[125 134 108 148 148 149 131 128 136] -> rov
[134 125  87 166 137 128 138 120 129] -> mepup
[ 16  16  16 136 136  16 136  16 113] -> kuv
find: [137 128 138 120] => mepup
find: [125 134] => rov
find: [125  87 166 137 128 138] => mepup
places kuv: [136] => 3 4 6
places rov: [131] => 6
find: [108 148] => rov
find: [137 128 138] => mepup

[112 143 112  78 149 111]  Sibo
[137  85 141  99  53  83]  Vesim
[ 78 150  83 121 144 120]  forav
[113 183 145 118  86 218]  tibi
[118 150 120  73 143 120]  riveb
[ 83 141  82 118 143 120]  Mib
[113 142 103 113 113 113]  Posut
[125 223 163 122  83 200]  Kudi
[ 75 143  84 118 136 125]  nupo
find: [ 83 200] => Kudi
places Posut: [113] => 0 3 4 5

[114 114 142 142 142  49 142 114] : rez
[167 141 111 120 217 132 166 115] : Fid
[167  80 111  93 217 143 166 115] : Reroz
[119 128 169 119 128 119 128 119] : Zefo
[150 187 100 128 119 113  85  75] : buv
places Zefo: [119] => 0 3 5 7
find: [114 114 142 142] => rez
find: [128 119 113  85] => buv
find: [141 111 120 217 132 166] => Fid
places rez: [142] => 2 3 4 6
places rez: [114] => 0 1 7
places Zefo: [128] => 1 4 6

[114  50  68 141 115 116 141 115 123] -> movag
[144 107 102 132  39  81 135 110 117] -> koduf
[120 129 121 164  49  68 141 115 116] -> lovog
find: [164  49  68 141 115 116] => lovog
places movag: [115] => 4 7

[128 148 146 172 143 174 215] = konu
[ 88 125  42 188 139 136 180] = tul
[195 191  61  69 183  57  98] = pedu
[150 187  67 174 169 194 179] = Lipo
[125 118 101  42 185  93  81] = pugu
[195  26 195 138  26  26 195] = Lirik
[138  88 143 172 143  88  25] = pomu
[150  77 167 162 121 133 169] = Keni
[ 89 192 152 115 120  79 103] = lafo
places Lirik: [26] => 1 4 5
places pomu: [88] => 1 5

[ 65 167  90  63 172 160  98 129 180 104] = tal
[197 160  98 129 160 160 160  90  87 143] = teme
[ 66 104 140  66 104  66  66 124 122 143] = Nik
[154  96 142 171 107  72 208 131  75 102] = porad
places Nik: [66] => 0 3 5 6
places teme: [160] => 1 4 5 6
find: [ 90  63 172 160  98 129] => tal

[165 138  98 176 141  90 144 147 138 118] -> Lum
[148 131 115 157 104  85 130 146 142 125] -> bes
[141 158 113 113 127 118 121 127 122 132] -> vozas
[136 124 121  83 135 118 127 127 124 121] -> Tubap
[187 145 168 116 142 109 120 134 127 120] -> diso
[163 101 158 166 163 153 129 142 131 126] -> pume
[163 101 158 166 163 153 129 133 144 123] -> Zokam
[160 129 112 113 101 132  98 110  81 137] -> zun
[141 158 113  48 127 118 121 127 122 132] -> gim
[113  49  98 176 141  90 140 147 153 118] -> nupe
[152 157 135  63 152 135 152 127 152 125] -> Keraf
[121 118 199 106  98 165 134 115 129 140] -> gune
places Keraf: [152] => 0 4 6 8
find: [165 138  98 176] => Lum
find: [113  48] => gim
find: [121  83 135 118 127 127 124 121] => Tubap
places Tubap: [121] => 2 9

[177 161 128  37 147  65 113 218 126  51 145 143  88 181  91  53  80  80
 197  82 106 100 127  87 164 145 219  99 109 138 137 114 144 164 209 174
 159  58  82 119 167 112] : fuzug
[117 156 125  93 113 127 179 137 156  63 158 106 113  82  87 163 130 100
 106 192 130 148 113 106  85 113 115 108  99 169 129 113 107 173  98 212
 138 129 102 129 129 173] : netok
[ 76 110 150  69 109 140 160 110 190 129 137  76  76 152 125 103 130 105
 128 177 179 126 127  80 136 147 162 111 149 125 136 133 197  92 175 101
 108 135  87 152 149 161] : Fof
[109 140 160 110 188 129 137  76  76 152 125 103 134 119  18 116 141 148
 181  55 201 148  68  85 146 106 180  88 133 167 149  99 225 145 161 158
 101 127  52 132 153 121] : Fegam
places Fegam: [148] => 17 21
find: [109 140 160 110 190 129 137  76  76 152 125 103] => Fof
places netok: [129] => 30 37 39 40

[199 136  32 189 109  80  87  56 192  82 227  67 106  95 140  77 149 134
  84 134 111] : taz
[222 140 120  85 122  31  98 152 124 121  99 250 148 149 137  42 156 184
 130 127 129] : Malu
[170 127 192  95 106  80  82 227  56  87 109  67  32 189 144  83 152 127
  81 146 123] : rud
find: [192  95 106  80  82 227  56  87 109  67  32 189] => rud
find: [134  84 134] => taz
find: [106  95 140  77] => taz

[118  91  75 183 164] -> Vala
[104 211 112 160  43] -> levag
[142 146 190 115 210] -> Liguz
[142 220 188 125 144] -> Memu
[153 106 186 101 198] -> zisov
[159 178 190 105 183] -> ladan
[137 218 186 128 164] -> nuz
[161  75  66  91 183] -> devos
[117 180 111 144  54] -> baro
[132 193 169 130 146] -> peki
[ 97  65  83 160  65] -> dopoz
find: [104 211 112 160] => levag
find: [ 75  66  91 183] => devos
places dopoz: [65] => 1 4

